Named turns come first, each shown by rows before and after it. Which turns, in which order, take the first row of each pair that follows to the second? Write the first one first, as in the answered first pair.
V:
[-0.569, 0.973, 1.577, -0.759, -1.543, 0.391, -0.253, 0.757, -1.282, 1.201, 1.063, -0.507, 0.986, -1.217, 1.523, -0.634, -0.832, 0.472, 0.626, -1.144, 0.959, 0.094, -0.208, 1.037, 1.359, -1.925, -0.071, 0.364, 0.312, -0.716, 0.874, -0.366, -1.226, -0.807, 0.826, 0.237, -0.912, 0.319, -0.829, 0.524, -1.112, 1.808, -0.731] |-> [-0.207, -0.136, 2.274, -0.325, -0.257, -1.160, -0.994, 0.983, -1.469, 1.049, -0.006, -1.713, 1.036, -0.513, 0.845, -0.888, -1.521, 0.406, -0.246, -1.271, 0.591, 1.212, 0.948, 0.547, 1.010, -0.713, 0.472, 0.358, 0.158, -0.693, -0.435, -0.616, -0.745, -1.015, 0.505, -2.192, -1.396, 0.191, -0.202, 0.265, -0.625, 1.337, -0.548]
[0.850, -0.307, -1.571, 0.444, 0.318, 0.473, 1.003, -0.830, 1.991, -0.448, -0.341, 1.419, 0.083, 0.732, -0.297, 0.120, 0.410, -1.193, -0.567, 0.543, -1.568, -0.400, -0.110, -0.607, -0.747, 1.482, 0.072, -0.707, -0.391, 0.173, 0.014, 0.614, 2.034, -0.653, -1.341, 1.331, -0.315, 0.109, 0.958, 0.102, 0.970, -2.375, -0.006] |-> [0.187, 0.140, -1.680, 0.759, -0.074, 0.852, 1.521, -0.276, 1.196, -0.600, -1.357, 0.881, -0.081, -0.387, -0.121, -0.397, 0.786, -0.871, -0.650, 0.794, -1.359, -1.426, -0.221, -0.261, -0.237, 1.088, -0.410, -1.097, -0.107, 0.401, 0.032, 1.056, 2.189, -0.305, -1.295, 1.818, 0.013, 0.208, 1.034, 0.696, 0.355, -2.223, 0.034]
[0.879, 1.147, 1.185, -0.455, -0.326, 0.481, -0.456, -2.463, 0.548, 1.020, 3.057, 1.667, 0.500, 1.763, 1.216, 1.888, -2.171, 0.449, 2.050, -1.312, -0.282, 0.217, -1.056, -0.012, -0.063, -1.312, 0.599, 0.409, -1.803, 0.236, 0.453, 0.694, -0.903, -0.326, -0.064, 2.153, -0.748, 0.463, -0.834, -0.624, 0.003, 0.863, -0.417] |-> [-0.520, 1.149, 1.737, 1.994, -0.230, -0.591, 0.071, 0.023, -2.391, 0.582, -2.497, -1.154, -0.080, -1.445, 1.143, 0.384, -1.447, 0.807, 0.551, -0.578, 0.415, -2.146, -0.518, 1.047, 0.865, -1.621, -0.131, -1.086, -0.459, 1.056, -0.826, 2.011, 0.008, 0.111, -0.580, 0.336, 0.393, 0.639, 0.090, 1.073, -2.169, 1.193, -0.510]
[0.648, 0.213, -3.749, 0.543, 0.470, 1.329, 2.281, -1.041, 1.642, -2.236, -1.834, 1.300, -1.106, 0.761, 0.050, 0.923, 1.594, -0.024, 0.241, 1.840, -1.077, -3.660, -2.015, -1.017, -0.281, 1.955, -0.642, -1.691, 0.764, 1.188, 0.077, 0.772, 1.726, 1.664, -0.183, 2.845, 1.886, 0.278, -0.028, 0.099, -0.129, -2.579, 0.235] |-> [1.032, -1.312, -2.910, 1.139, 2.344, -0.667, 1.025, -0.785, 1.442, -2.607, -2.863, 0.033, -1.182, 1.742, -0.942, 0.835, 0.650, -0.044, -1.029, 1.580, -2.002, -2.029, -0.646, -1.896, -0.672, 3.112, -0.165, -1.502, 0.402, 1.024, -1.652, 0.425, 2.368, 1.241, -0.404, -0.285, 1.206, 0.020, 0.641, -0.468, 0.579, -3.136, 0.706]
Z:
[0.716, 1.708, -3.055, -2.625, -0.134, 3.767, 0.721, -2.831, 3.008, -0.650, -0.699, 2.573, -0.029, 0.171, 2.018, -1.969, 1.404, -0.595, 0.328, -0.440, -3.257, -2.468, -2.316, -1.205, 1.465, 1.378, -1.557, 0.142, -0.575, 2.279, 1.109, 1.534, 1.529, -0.165, -0.112, 3.134, 1.120, 0.180, -1.666, -0.003, 2.158, -1.952, -0.672] |-> [1.464, 0.420, -1.111, -3.459, -0.806, 4.877, -1.799, -0.181, 3.996, -1.628, -0.370, 2.192, 0.402, -0.849, -0.556, -2.891, 3.948, -0.367, 0.200, 0.067, -1.296, -0.438, -0.426, -0.459, 0.175, 1.145, -0.862, 2.156, 0.486, 2.946, 0.839, -0.080, 0.807, -0.245, -0.151, 1.288, 1.669, -0.289, -1.274, 0.413, 3.416, -0.094, 1.238]
[-0.651, -1.029, -0.673, 0.071, -0.069, -0.170, 1.337, -1.336, -0.427, 0.376, -0.189, -1.003, 1.366, -0.084, -0.143, -1.418, -0.814, -1.651, 0.459, -1.556, -0.558, 0.071, 0.884, -1.299, 0.999, -1.960, -0.062, 0.243, 0.022, -0.072, 1.561, 0.240, -1.552, -0.618, 1.140, -0.406, -1.798, 1.716, 0.385, -2.280, 0.749, -1.107, -0.350] |-> [-0.107, -1.599, -1.306, 0.234, 0.448, -0.185, 1.454, -1.372, 0.506, -0.402, -0.724, -0.804, 1.095, 0.306, -0.818, -1.260, -0.359, -1.799, 0.445, -1.080, -0.947, -0.170, 0.819, -1.732, 0.651, -1.294, 0.114, 0.169, 0.101, 0.478, 1.371, 0.245, -1.111, -0.231, 0.932, -0.368, -1.506, 1.603, 0.421, -2.470, 1.200, -1.850, -0.043]
[1.100, -1.193, -0.772, -0.037, -0.437, 0.965, 0.227, 1.249, 1.231, -1.842, -0.917, 1.034, 0.715, -0.786, -1.778, -0.010, 1.154, -0.868, -0.060, 1.598, 1.213, 0.345, 0.139, 0.167, -0.572, -0.835, 0.242, 1.180, 1.255, -0.046, 0.227, -0.536, -1.450, 0.717, 0.543, -0.855, 1.067, -0.511, 0.267, -0.513, 0.041, 0.143, 2.928] |-> [-0.084, 0.125, 0.285, 0.064, -1.856, 0.892, 0.121, 1.230, -1.020, -0.100, 0.013, 0.567, 0.955, -1.716, -0.051, -0.361, -0.251, -0.454, 0.582, 0.205, 1.830, 0.370, -0.013, 1.199, 0.552, -2.475, 0.049, 0.977, 0.882, -1.315, 0.823, -0.360, -2.502, -0.093, 0.840, -0.651, 0.423, -0.311, -0.156, -0.306, -1.104, 1.601, 1.766]
[0.365, -0.653, 1.169, -2.814, -0.979, 0.983, 1.128, -0.293, -1.041, -0.498, -0.747, 1.604, -1.108, -1.044, -1.393, -1.217, -1.023, -1.075, 0.385, -0.404, -2.617, -1.457, -1.798, 2.748, 1.882, 0.541, 0.253, -0.282, 0.947, -1.117, 1.443, -1.428, 0.322, -1.116, -2.247, 1.025, -2.037, -0.381, -2.213, 0.699, 1.960, 0.754, 2.106] |-> [0.341, -0.725, 0.686, -2.788, -0.841, 0.988, 1.436, -0.389, -0.949, -0.675, -0.849, 1.577, -1.278, -0.792, -1.418, -1.154, -1.003, -1.030, 0.348, -0.414, -2.924, -1.702, -1.767, 2.757, 1.884, 0.677, 0.223, -0.410, 1.001, -0.806, 1.365, -1.304, 0.706, -1.060, -2.501, 1.208, -2.219, -0.440, -2.026, 0.927, 2.125, 0.460, 2.071]
A:
[0.505, 0.953, -0.492, -0.365, 0.102, 1.577, -0.139, -0.638, 1.496, -0.018, 2.530, 1.500, 0.268, 1.402, 0.125, 0.902, -0.223, -0.144, 0.990, 0.788, -0.580, 0.021, -0.714, 0.010, 0.628, -0.176, -0.038, 0.227, -0.067, -0.446, 1.799, -0.840, -0.182, 0.427, 0.033, 2.053, -0.843, -0.676, -0.736, -0.398, 0.619, 0.052, 0.260] |-> [0.987, -0.112, 0.081, -0.077, 1.167, 0.501, -1.128, -0.386, 1.919, -0.361, 2.143, 1.029, 0.140, 2.192, -0.813, 0.968, -0.287, -0.096, 0.125, 0.698, -0.985, 1.202, 0.400, -0.570, 0.047, 0.842, 0.525, 0.661, -0.058, -0.342, 0.604, -1.246, 0.318, 0.532, -0.090, 0.129, -0.955, -0.843, -0.400, -0.776, 1.453, -0.450, 0.832]
[-0.791, 0.503, 0.269, -0.688, -0.563, -0.017, 0.427, 0.579, -1.086, 0.170, -2.108, 0.021, -0.207, -0.882, 0.003, 0.683, -0.503, -0.505, 0.880, 0.179, 0.614, -2.069, 0.053, 0.490, 0.074, -0.584, -0.355, 1.301, -0.011, -0.350, 0.889, 0.406, -0.048, -0.697, 0.390, 0.966, 0.289, 0.051, -0.144, 0.320, -0.187, 1.272, 0.350] |-> [-0.474, 0.368, 0.892, -1.304, -0.732, 0.245, -0.319, 0.598, -0.457, 0.513, -0.566, 0.569, -0.083, -0.325, -0.143, 0.650, -0.880, -0.558, 1.244, -0.233, 0.870, -0.902, 0.196, 0.541, -0.115, -0.882, -0.139, 2.101, -0.222, -0.762, 1.191, -0.154, -0.435, -1.123, 0.497, 0.689, -0.262, 0.112, -0.262, 0.079, 0.281, 1.875, 0.477]
[-1.302, -0.511, -0.240, -0.237, -0.907, 0.530, -0.017, -0.094, -1.570, 0.306, 3.195, 0.030, 1.053, 0.223, 0.601, -0.570, 0.195, 0.139, 0.191, 0.105, 1.420, 1.224, 1.760, 0.973, 0.293, 0.116, 0.072, 0.137, -0.292, 0.323, -0.531, -0.149, -0.288, -0.736, -0.417, 1.455, 0.275, -0.852, -0.557, 1.414, 0.414, 1.032, 1.160] |-> [-0.830, -1.368, 0.072, 0.179, 0.119, -0.285, -0.595, 0.309, -1.334, -0.150, 2.442, -0.344, 1.093, 0.777, -0.286, -0.593, 0.195, 0.243, -0.291, 0.519, 0.970, 2.135, 2.285, 0.592, -0.227, 0.882, 0.369, 0.365, -0.290, 0.761, -1.440, -0.291, 0.087, -0.713, -0.532, -0.033, 0.125, -0.864, -0.149, 1.446, 0.769, 0.522, 1.619]
[-0.479, 0.972, -0.615, -0.412, -1.802, 0.432, 0.986, -0.603, -0.768, -0.184, -1.855, -0.173, -0.571, -0.876, 0.067, -0.496, 0.673, -0.610, -1.098, 0.200, -0.152, -1.235, -0.545, 0.590, 0.683, -0.871, -0.379, -0.582, 0.331, 0.427, 0.738, 0.622, 0.793, 0.217, 0.521, 1.019, 0.319, -0.019, -0.164, 0.494, -0.997, -0.308, -0.050] |-> [-0.489, 1.241, 0.087, -1.540, -2.575, 0.913, 0.294, -0.974, -0.235, 0.458, 0.437, 0.556, -0.363, -0.276, 0.096, -0.472, 0.210, -0.533, -0.183, -0.469, 0.250, 0.085, -0.335, 0.560, 0.477, -1.413, -0.030, 0.317, 0.044, -0.033, 1.517, -0.228, -0.256, -0.473, 0.934, 1.299, -0.458, 0.069, -0.405, 0.126, -0.548, 0.570, -0.100]
M:
[-0.268, -0.976, -0.141, 1.447, 0.137, -0.711, -1.283, 1.325, -0.581, -0.646, -2.811, -1.140, -0.767, -1.738, -1.688, -0.939, 0.507, -0.717, -0.298, 0.555, 1.978, -0.622, 0.946, 0.420, 0.446, 0.910, 0.862, 0.120, 1.865, 0.069, -0.798, -0.113, 1.472, 0.887, -1.369, -0.854, 0.972, -0.995, 0.186, 1.344, -0.922, -0.762, 0.850] |-> [-0.177, -0.700, 1.204, 0.122, -1.154, 0.260, -2.253, 1.619, -0.399, -0.175, -0.211, -0.393, -0.309, -1.924, -1.785, -1.080, 0.740, -0.608, 0.442, -0.160, 3.031, 0.944, 1.351, 1.021, 0.162, -0.215, 1.262, 1.304, 1.574, -0.527, 0.285, -1.253, 0.154, 0.215, -1.053, -0.454, 0.350, -1.049, -0.131, 1.201, -0.355, 0.935, 1.041]
[-1.273, 0.447, 1.369, 0.494, 1.493, -2.259, -1.016, -0.651, -2.063, 1.212, -0.492, -1.671, -0.130, 0.210, 0.548, 0.447, -1.647, 0.049, -0.622, -1.332, -1.353, -0.633, 0.203, -0.574, 0.977, 0.570, 0.803, -1.418, 0.497, -1.254, 0.362, 0.203, 0.075, -1.173, -0.180, -2.657, -1.450, 0.304, -0.724, -0.029, -0.205, -1.452, -1.059] |-> [-1.194, 0.648, 2.278, -0.298, 0.623, -1.536, -1.748, -0.253, -1.911, 1.594, 1.221, -1.324, -0.036, 0.146, 0.258, 0.115, -1.532, 0.238, -0.046, -1.720, -0.722, 0.429, 0.398, 0.090, 0.907, -0.073, 1.133, -0.601, 0.364, -1.665, 0.740, -0.258, -0.723, -1.429, -0.091, -2.337, -1.822, 0.223, -0.981, -0.063, 0.201, -0.522, -0.994]
[1.364, -1.537, 0.225, -0.495, 0.943, -0.309, -1.166, 0.718, 1.467, -0.508, -0.310, -0.770, -0.720, 0.122, -2.059, 0.524, 1.968, -0.455, 0.332, -0.258, 0.643, 1.019, 0.556, -0.553, -0.980, 1.044, 0.249, 0.584, 0.352, 0.782, 0.279, -0.320, 0.128, -0.065, -0.299, -1.009, -0.338, 0.039, -0.259, -0.646, 1.136, 0.418, 1.671] |-> [0.965, -0.452, -0.045, -1.157, -0.134, 1.136, -0.818, 0.032, 1.569, 0.109, 1.591, 0.297, -0.475, 0.147, -1.326, 0.659, 1.710, -0.372, 1.307, -0.527, 0.867, 0.680, -0.171, -0.199, -0.742, 0.370, -0.003, 0.905, 0.154, 0.460, 1.484, -0.589, -0.792, -0.286, -0.004, 0.919, -0.383, 0.145, -0.854, -0.645, 0.765, 1.231, 1.254]
Now pairs of rows:
Each pair is two turns apart.
[0.795, -0.489, -2.778, -0.135, 0.759, 0.238, 0.790, -0.495, 3.029, -1.491, 0.338, 1.631, -0.902, 0.720, 1.009, 0.826, 2.487, -0.277, 1.199, 1.725, -0.965, -0.973, -1.569, -0.548, 0.040, 0.836, -0.892, 0.443, -0.137, 1.184, 0.492, -0.863, 0.797, 0.667, 2.192, 2.862, 1.230, 0.051, -0.231, -0.110, 1.722, -1.609, 0.953] |-> [1.112, -1.294, -2.445, 0.479, 1.654, -0.680, 0.314, -0.137, 3.048, -2.003, -0.488, 1.046, -1.008, 1.037, 0.294, 0.716, 2.577, -0.410, 0.478, 2.093, -1.343, -0.490, -0.982, -1.054, -0.289, 1.515, -0.755, 0.636, 0.191, 1.416, -0.324, -0.680, 1.506, 0.824, 1.862, 1.319, 1.040, 0.046, 0.110, -0.221, 2.083, -1.996, 1.331]  A, M
[-1.305, 0.102, -0.359, 0.399, 0.956, 0.528, 0.387, 3.389, -1.715, -1.733, -4.152, -1.658, -1.496, -3.827, -1.619, -2.198, 2.586, -0.556, -1.053, 0.829, 1.713, -2.647, -0.716, -0.405, -1.653, -0.060, -1.054, 0.564, 2.741, 0.594, 0.567, 0.838, 1.620, -0.040, -1.125, -2.151, 0.994, 0.160, -0.485, 2.329, -1.136, 1.556, 1.136] |-> [0.289, -1.713, 0.827, -2.208, 3.154, -1.716, -1.362, -0.175, 0.742, -0.223, 3.006, 0.336, -1.104, 2.423, -1.817, -0.281, -1.442, -1.416, -0.549, -1.581, -0.584, 2.894, 0.163, -2.689, -2.778, 2.057, 0.635, 2.688, -0.018, -1.705, -0.117, -1.020, 0.501, -1.870, -0.901, -4.420, -2.112, -0.067, -0.700, -0.464, 1.837, 0.746, 0.513]  Z, V
[-1.093, 1.243, 1.179, 0.411, -2.036, 1.318, -1.417, 0.648, 0.430, 1.184, 2.161, -0.096, 0.956, -0.916, 1.951, 1.356, 1.029, 0.677, 0.976, -0.650, 1.524, 0.142, -0.759, -0.643, 0.804, -0.437, 0.446, 0.478, 0.329, 0.037, 0.937, 0.043, -2.866, -0.862, 0.341, 1.100, -0.850, -0.180, -0.621, -0.507, 0.919, 0.981, -0.085] |-> [-1.260, 1.102, 1.414, 0.714, -2.197, 1.497, -1.644, 1.604, 0.202, 0.717, 0.964, -0.748, 1.007, -2.004, 1.499, 1.076, 1.786, 0.634, 0.613, 0.120, 1.777, -0.244, -0.555, -0.237, 0.718, -0.602, 0.315, 0.579, 1.077, 0.514, 0.818, 0.055, -2.666, -0.569, 0.305, 0.677, -0.250, -0.303, -0.378, -0.113, 0.671, 1.177, 0.116]  A, V
[0.710, -0.159, -0.471, -1.290, -0.782, 1.809, -0.041, -0.079, 1.316, -0.398, 1.681, 1.633, -0.288, 0.142, -0.649, 0.192, 1.096, -0.176, 0.678, 0.370, -0.023, 0.463, -0.492, 0.613, -0.426, 0.093, 0.180, 0.531, 0.553, 0.414, 1.375, -0.155, -0.700, 0.091, -0.092, 1.544, 0.157, -0.236, 0.015, 0.129, 0.598, 0.721, 0.772] |-> [1.145, -1.443, 0.213, -1.169, 0.476, 0.205, -0.869, 0.160, 1.306, -0.449, 1.307, 0.878, -0.259, 1.016, -1.238, 0.212, 0.302, -0.230, -0.214, 0.157, -0.549, 1.715, 0.491, -0.084, -0.780, 1.199, 0.647, 0.742, 0.086, 0.258, 0.204, -0.535, -0.254, -0.173, -0.315, -0.650, -0.258, -0.380, 0.367, -0.280, 1.263, 0.008, 0.798]  V, V
[0.859, -0.068, -0.577, 1.247, 1.383, -0.887, 0.282, -1.592, 1.460, 0.980, -1.118, 1.609, 0.806, 0.402, -1.245, 1.269, -0.709, 0.943, 0.131, -0.082, -0.849, 0.882, -1.543, 0.751, -0.015, 1.716, 1.750, -1.459, 0.616, 0.088, -0.423, -0.246, 0.640, -0.034, -0.545, -0.873, 0.080, -0.037, -0.359, 0.491, 0.823, -0.791, -0.118] |-> [0.996, -0.193, -0.114, 1.106, 0.927, 0.029, -0.356, -0.421, 1.674, 0.459, -1.464, 1.613, 0.910, -0.570, -2.161, 0.762, 0.903, 0.892, 0.158, 0.403, 0.254, 1.161, -1.114, 1.326, -0.411, 1.507, 1.732, -0.986, 1.199, 0.626, -0.108, -0.680, 0.504, 0.271, -0.547, -0.992, 0.476, -0.237, -0.210, 0.846, 1.186, 0.048, 0.651]  A, Z
[-0.336, 0.222, 1.996, 0.268, -1.021, -0.552, -0.747, 1.453, -2.323, 1.540, 0.467, -1.162, 0.046, -1.607, 0.812, -1.434, -1.108, 1.911, -0.237, -1.149, 0.887, 0.747, 0.835, 1.314, 0.672, -1.787, -0.040, 0.830, 0.233, -1.011, 0.454, -0.230, -1.239, -0.343, 0.991, -1.126, -1.322, 0.232, -0.422, -0.031, -2.323, 1.916, -0.240] |-> [0.547, 0.543, -2.401, 1.006, 0.693, -0.364, 2.158, -1.223, -0.001, 0.086, -0.973, 0.492, -0.964, 0.648, 1.276, 0.132, -0.976, 1.041, -0.206, 0.529, -1.610, -2.468, -1.459, -0.957, 0.874, 0.666, -0.786, -1.057, 0.049, 0.338, 0.486, 1.277, 1.084, 1.355, 0.765, 1.999, -0.365, 0.404, -0.586, -0.623, -2.059, -1.891, -0.739]  M, Z
